128 stands for zero in the data rows.
Here is a table of points, one per row:
[146. 212. 163. 143. 100. 141.  99. 168. 125. 153. 129. 109.  63. 102. 182.
 103. 145. 110. 147. 111. 225. 143.  98. 130. 196. 128. 193. 135.  87. 121.
 145. 109.]
[133. 191. 160. 183. 115. 188.  53. 163. 126. 161. 143.  83.  87.  98. 191.
 117. 173. 110. 135.  95. 152. 105. 124.  78. 210. 124. 152. 146. 121. 121.
 111. 115.]
[ 31. 106. 162.  61. 126.  92.  70. 156. 119. 229.  81. 111. 167. 159. 161.
 180. 134. 113. 154. 107. 153. 155.  78.  98. 182. 131. 109.  93. 144. 118.
 126. 141.]
[107. 115. 159. 110. 106. 156. 201. 100. 152. 150. 140. 147. 152. 120. 126.
  96. 164. 145. 206. 174. 212. 164.  90. 114. 101. 116. 166. 185. 186. 143.
  96. 128.]
[ 76. 123. 117. 122. 100. 163. 115.  95. 153. 155. 136. 175. 165.  63. 106.
 129. 122. 111. 126. 132. 189. 158.  86.  86. 117. 126. 135. 121. 161. 135.
 110. 147.]
[129. 111. 123.  93. 105. 252. 117.  88. 138. 120.  89. 124. 142. 125. 108.
 138. 142. 140. 157. 163. 161. 172. 100. 164. 110. 154. 122. 144. 156.  92.
 143. 157.]
[124. 120. 113. 115. 137. 210. 135. 109. 136. 150. 122. 146. 156.  75. 121.
 144. 134. 125. 120. 137. 139. 140. 115. 154. 130. 174. 124. 138. 190. 133.
 151. 131.]
[163. 133. 182. 113. 117. 146. 193. 113. 103. 153. 122. 120. 135.  81.  97.
 133. 166. 135. 134. 146. 136. 130. 136. 166. 139. 143. 118. 121. 177. 132.
 164. 119.]
[132. 120. 145. 103. 124. 171. 163. 100.  72. 118.  96. 130. 134.  76.  80.
 161. 135. 109. 110. 121. 181. 103. 111. 132. 144. 139. 121.  88. 131. 155.
 119. 155.]
[153. 135. 150. 128. 110. 158. 148.  98. 143. 143. 136. 138. 155.  80. 100.
  76. 136. 119. 115. 143. 131.  89. 132. 142. 128. 135. 111. 109. 186. 191.
 114. 128.]
[129. 121. 171. 129.  96. 129. 114.  92.  55. 144. 119. 106. 117.  96.  99.
 165.  90.  80. 109. 117. 140.  61. 101. 135.  73. 146.  99. 102. 140. 144.
 118.  78.]
[156. 105. 146. 121.  63. 111. 136. 107. 113. 141.  64. 130. 123. 107. 136.
 143. 120. 147. 168. 113. 106. 105. 111. 189. 105. 152. 123.  84. 143. 156.
 117.  89.]
[144. 116. 119. 116.  67. 132.  93. 102.  94. 180.  91. 119. 115.  86. 102.
 150.  97. 134. 132. 133. 107.  96. 105. 148.  74. 144. 105. 110.  98. 159.
 129. 109.]
[163. 161. 143.  85.  91.  94. 172.  95. 115. 170. 120. 123. 130.  84. 130.
 180. 136. 141. 152. 125. 129. 106. 123. 181. 106. 156. 106. 130. 116. 173.
 134. 111.]
[155.  87. 156. 115. 115. 126. 128. 101. 131. 188. 120.  96.  97.  78. 126.
 112. 112. 138. 107. 185.  71.  77. 126. 193. 151. 133.  78. 105. 161. 137.
 135. 131.]
[143. 142. 120. 140. 108. 149.  99.  96. 146. 173. 115.  77. 108.  85. 108.
 154. 126. 127.  91. 152.  82. 113. 148. 195. 128. 139.  93.  89. 185. 151.
 147. 130.]
[126. 188.  91. 123. 104. 120. 131. 154.  57. 118. 227.  40. 164. 159. 161.
 101. 131. 190. 110. 207. 151. 104. 123. 111.  85. 181. 149. 120. 135. 124.
 143. 125.]
[ 69. 141.  98. 129.  96. 127. 131. 152. 115. 134. 143.  84. 132. 126. 120.
  76. 150. 187.  94. 156. 158. 105. 142.  79. 100. 178. 140. 108.  85. 107.
 112. 103.]
[106. 159.  45. 153. 114. 128. 117. 168. 108. 143. 108. 101. 109. 148.  94.
 106. 152. 147. 133. 148. 156. 128. 109. 124. 110. 149. 143. 104. 102. 108.
  94.  96.]
[ 78. 179.  91. 130. 103. 131. 134. 129. 130. 142. 149.  76. 134. 131.  90.
 132. 159. 128. 134. 139. 145. 140. 153. 126. 131. 131. 125. 139. 113.  68.
 129. 102.]
[131. 131.  63.  99.  77. 103. 120. 150. 111. 128. 179. 117. 111. 128. 126.
 113. 162.  83. 129. 130. 143. 124. 144. 123. 130. 114. 101. 135. 126.  92.
 157. 121.]
[ 87. 118. 112. 151. 110. 135. 159. 135. 153. 133. 149. 121. 119. 139. 160.
 113. 131.  75. 184.  89. 140. 132. 187. 172. 125. 138. 112. 136. 130.  85.
 147.  90.]
[102. 144. 123. 115.  62.  91. 120. 139. 114.  72. 129.  86. 118. 148.  54.
 143.  95. 142. 136. 111. 144. 155.  96. 149. 185. 100. 149. 102. 132.  88.
 176. 130.]
[154.  97.  63. 144.  82. 102. 146. 139. 135. 116. 180. 133. 124. 126. 122.
 115. 100. 133. 171.  70. 161. 130.  96. 148. 162. 137. 127. 121. 125. 160.
 145. 159.]
[ 92.  88. 100. 151. 109. 138. 121. 179. 147. 107. 176. 135. 101. 105. 137.
 115.  99. 142. 126.  64. 170. 130. 135. 165. 151. 147.  64. 137. 105. 194.
 138. 172.]
[ 92.  75. 117. 145. 160. 122. 154. 168. 107. 105. 172. 107. 112. 166.  86.
 114. 140. 102. 141.  58. 157. 133. 104. 142. 142. 144.  56. 120. 149. 177.
 138. 135.]
[ 99.  82. 132. 130. 115. 162. 183. 126. 102. 142. 196. 134. 155. 140. 120.
 130. 154. 113. 150. 115.  79. 123. 172.  89. 151. 101. 106. 115. 112.  85.
 188. 117.]
[115. 106. 109. 173. 152. 134. 146. 128. 126. 163. 148. 129. 171. 150. 126.
 114.  78. 128. 146. 104.  85. 110. 107. 131. 191. 130. 166.  71. 125.  92.
 153.  65.]
[135. 138. 136. 135. 140. 170. 187. 128.  91. 133. 134. 195.  82. 147. 129.
 113. 124. 112. 171. 128. 106. 124. 142. 147. 122.  83. 102. 112.  81.  79.
 195. 140.]
[127. 156. 129. 126. 110. 104. 154.  66. 203. 165. 154. 116.  92. 186.  97.
 109.  79. 128. 182. 100.  85. 100. 109.  92. 141. 131. 132. 124. 145. 143.
 157. 151.]
[128. 132. 109. 152. 186. 177. 162.  72. 171.  94. 132. 111.  41. 164. 106.
 158. 143. 139. 164.  83. 108.  53.  90. 101. 116. 153.  75. 138. 119.  96.
 141. 165.]
[111. 160. 134. 144. 165. 152. 183. 153. 181. 164. 124. 163.  49. 169.  75.
 137. 110. 151. 111. 148.  87.  95.  86.  88.  69. 131. 123. 104. 103. 158.
 182.  99.]
[ 76. 210. 147.  94. 124. 121. 181. 136.  97. 110.  88. 173. 134. 135. 141.
  75.  96. 155.  94.  48. 121. 144. 170. 122. 112. 188. 138. 187. 125. 102.
 192. 151.]
[163. 153.  75. 147. 128. 150. 146. 137.  77. 157.  88. 180. 166. 157. 159.
  66.  96. 178. 111.  76. 110. 104.  83.  78. 131. 173. 159. 113. 113.  96.
 136. 134.]
[ 88. 191. 120. 111. 128. 135. 138. 123.  96. 131.  97. 163. 127. 167. 141.
  66. 119. 117.  62. 103. 100.  98. 117. 101. 154. 106. 148.  98. 151. 114.
 131. 138.]
[ 95. 167. 118.  79. 136. 188. 136. 118. 140. 109. 136. 128. 151. 182. 188.
 112.  89. 139. 113. 120.  88.  95. 119. 152. 178.  81. 141.  89. 115. 154.
 117. 122.]
[ 67. 135.  81. 112. 122. 150. 137. 161. 125. 126. 147. 132. 123. 160. 169.
 145. 153. 103. 120. 122.  97.  99. 117. 133. 149.  97. 118. 113. 142. 143.
  66. 111.]
[ 59. 103. 123. 126.  95. 131. 146. 167. 137. 114. 129. 140.  72. 139. 168.
 107. 128. 148. 161. 144. 135. 101. 105. 145. 132.  55. 113. 158. 160. 122.
  39. 151.]
[154. 167.  89. 117. 145. 114. 107. 137. 127. 113. 159. 168. 128. 116.  98.
 146. 148. 147. 176.  99. 141. 192. 150. 150.  92.  89. 115. 146. 154. 148.
 133. 104.]
[127. 117. 128. 118. 173. 119.  96. 139.  97. 124. 188. 168.  99. 105. 145.
 159.  88. 190. 134. 125. 122. 137. 139. 151. 137.  86. 107. 197. 123. 139.
 146.  78.]
[146. 138. 146. 141. 149. 134.  61. 137. 118. 140. 105. 160. 146. 150.  53.
 117. 177. 189. 181.  66. 128. 111. 198. 147.  83. 109. 146. 116. 123. 147.
 104. 142.]
[152. 102. 175. 142. 113. 160.  90. 155. 104. 162. 102. 139. 157. 197.  75.
 154.  41. 148. 134. 134. 166.  82. 209. 118. 117. 134. 144. 163. 109. 137.
 110. 147.]
[174. 145. 142. 136. 171. 112.  93.  98. 103. 148. 126. 176. 118. 181. 189.
 184.  74. 173. 111. 154. 157.  99. 151. 129. 143. 156.  77. 145. 152.  82.
 135. 188.]
[159. 160. 132. 140. 151.  70. 128.  41. 127. 131. 166. 165. 118. 170. 163.
 173. 131. 158.  82. 114. 168. 117. 158.  97. 113.  86. 139.  95. 183. 144.
 124. 119.]
[178.  58. 152. 127. 125. 106. 142. 108. 142. 158.  98. 164. 116. 201. 170.
 170. 154. 206.  59. 114. 182. 129. 145. 114.  87. 119. 127.  77. 124.  86.
 146. 123.]
[133. 154. 161. 170. 131. 132. 147.  94. 202.  62. 173. 187. 155. 142. 127.
 192. 131. 166.  87. 179. 142. 141. 129. 164. 120. 163. 127.  71. 118. 152.
 105. 133.]
[185.  71. 168. 126.  33. 139. 110. 111. 164. 136. 122. 184. 115. 187. 110.
 152. 195. 130.  40. 138.  94. 176. 106. 146. 140. 157. 119. 170. 116. 130.
  83.  63.]
[158. 112. 194. 121. 104. 108. 107. 139. 160.  92. 156. 238. 153. 159.  74.
 148. 190. 104.  85. 155.  76. 109.  63. 168. 170. 197. 133. 200. 142. 120.
  82. 107.]
[103. 100. 139. 114. 189. 132. 102.  66.  90. 134. 135. 133.  89. 143. 158.
 101. 157.  95.  85.  78. 113. 199. 116. 137. 103. 173. 229. 175. 115. 179.
 119. 175.]
[ 58.  91. 146. 162. 169. 110. 103.  72. 105. 103. 152. 153. 107. 161. 142.
 140. 135.  41. 136. 164. 106. 127. 132. 158.  99. 161. 253. 192. 136. 134.
 138. 174.]
[150. 118. 142. 197. 155. 119. 161.  94.  84. 154. 153. 105. 150. 109. 126.
 129. 145. 140.  67. 113. 105. 169. 117. 142. 136.  68. 170. 153.  84.  98.
  83. 199.]
[126. 141. 178. 204. 165. 138. 146. 127. 105. 147. 149.  96. 168. 112. 123.
 157.  92. 105.  97.  88.  92. 207.  88.  91.  71. 101. 130. 148.  90. 106.
 109. 153.]
[159. 124. 179. 154. 107. 145. 136. 158. 116. 132. 149.  74. 137. 134. 181.
 121. 111. 147. 114. 101.  49. 230.  90. 106.  50. 112. 132. 127.  93. 108.
 126. 173.]
[153. 126. 155. 122. 149.  89. 149. 166. 167.  93. 128.  96. 180. 108. 144.
 142. 103.  85. 101.  73.  90.  96.  60. 123.  59. 113. 130. 166. 124.  64.
 124. 174.]
[174. 138. 134. 154. 152.  95. 135. 207. 179. 131.  99. 110. 164. 172. 143.
 101. 121.  57. 112. 152. 110. 126.  82. 171.  51.  94. 155.  97. 124. 116.
 147. 155.]
[160. 156. 147. 101. 128.  84. 153. 134. 218. 125. 129. 112. 188. 114. 154.
 146. 143.  59. 113. 126. 126. 113. 131. 107. 110. 102. 110. 125.  50. 134.
 159. 178.]
[128. 118. 138. 142. 160.  65. 141. 183. 201. 101.  80. 106. 171. 100. 139.
 128. 148. 118.  83. 114. 112.  70. 119. 124. 118.  95. 146. 151. 148. 124.
 162. 147.]
[107. 134. 119. 148. 117.  92. 149. 122. 165.  89.  79. 141. 164. 112. 155.
 139. 147. 114. 131. 149. 118.  98. 164. 144. 125.  87. 156. 154.  80. 162.
 149. 149.]
[105.  87. 128. 142. 173. 126. 106. 100. 162.  37.  65.  84. 133.  95. 184.
 154. 156. 162. 114. 130. 126.  87. 124. 139. 143. 136. 163. 144.  94. 144.
 179. 102.]
[149. 109.  91. 127. 163.  99. 116. 111. 126. 144. 108.  98. 167. 123. 153.
 132. 187. 115. 133. 171. 128. 131. 134. 122. 119.  87.  96. 181. 100. 140.
 175. 109.]
Along one direction, these points spread out more than along any other. Where along it does each point below lie, from 0 to 99? The average is 50, and the first point in the table lies past the average. One standard deviation of the points above along it is 16.
[156. 107. 104. 154. 141. 144. 112.  79. 118.  88.  77.  74. 167. 147. 139.
 105. 129. 116. 121. 159. 156. 143. 125. 112. 146.  60.  92. 212. 110. 165.
 161.  77.] 54
[110. 121. 126. 166. 159.  99. 103. 163.  97. 102.  80. 137. 160. 109. 159.
 137. 175. 103. 154. 179. 103. 133. 122. 107. 135. 101.  88. 120. 114. 188.
 134. 118.] 54
[133. 127.  97. 173. 126.  93. 128. 140. 110. 107.  57. 142. 157. 132. 138.
 124. 164. 120. 171. 211. 105. 172. 133. 110. 165. 107.  81. 150. 110. 190.
 148. 177.] 52
[128. 103. 121. 186.  92.  94. 113. 140. 136.  61.  85. 148. 131.  98. 162.
 131. 149. 100. 170. 180. 116. 138. 147.  59. 134. 126. 129. 147. 149. 184.
 189. 122.] 53
[100. 168.  97. 135. 158.  77. 178. 129. 106. 114.  94. 122.  96. 109. 169.
 105.  98.  90.  87. 130. 153. 173. 191. 115. 142. 189.  83. 121. 131.  81.
  34.  85.] 55
[124. 133. 101.  89. 140.  69. 136. 115. 157. 142. 127.  99. 129. 112.  95.
 122. 106. 153. 156. 155. 121. 168. 157. 123. 168. 163. 135. 150. 107.  78.
  85. 102.] 49
[122. 131. 143. 119. 166.  87.  75. 124. 119.  94. 138. 108. 104. 117.  79.
  81. 115. 138. 137. 152. 120. 162. 121. 120. 149. 125. 107.  95. 154.  91.
 100. 114.] 48
[135. 105. 182. 110. 160. 113.  74. 109. 137.  93. 163. 109. 128. 117. 139.
  52. 128. 121. 163. 145. 130. 141. 154.  99. 122. 137.  95.  69. 117. 113.
  82.  92.] 48
[128. 130. 126.  87. 169. 107.  46. 132. 135. 108. 190. 138. 145. 102. 108.
  46. 122. 140. 131. 153. 139. 139. 124. 135. 110. 108. 107.  81. 126. 135.
 104. 115.] 48
[148.  98. 116.  95. 113. 127.  78. 132. 146. 112. 118. 164.  90. 103.  86.
  79. 125. 134. 145. 145. 147. 157. 157. 113. 121. 105. 152.  73. 104. 111.
 108. 143.] 44
[154. 117. 117.  81. 167. 149. 100. 166. 142. 113. 143. 120. 121.  91. 121.
 156. 128. 162. 152. 131. 109. 134. 163. 118. 155. 148. 164. 106. 130. 109.
  96. 132.] 47
[166. 119. 106. 107. 139. 143.  92. 152. 129. 106. 129. 117. 110. 101. 122.
 160. 118. 133. 137.  93. 113. 131. 197. 106. 129. 136. 153. 126. 191. 121.
 100. 147.] 46
[192. 120. 122.  46. 131. 129. 169. 157. 103. 109. 134. 102. 108. 158. 124.
 154.  90. 102. 165. 146. 127. 143. 167.  94. 159. 132. 154. 149. 130. 147.
  93. 124.] 48
[163.  93.  99.  94. 166. 151. 121. 175. 133. 141. 128. 132. 103. 110. 102.
 151.  86. 101. 102. 128. 144. 126. 177. 105. 160. 142. 165. 125. 120. 142.
 105. 107.] 47
[120. 111. 115. 108. 152. 144. 128. 174. 129. 121. 106. 133.  96. 110. 109.
 171.  69. 110. 125. 142. 128. 151. 167. 112. 157. 106. 142. 144. 148. 100.
  87.  99.] 49
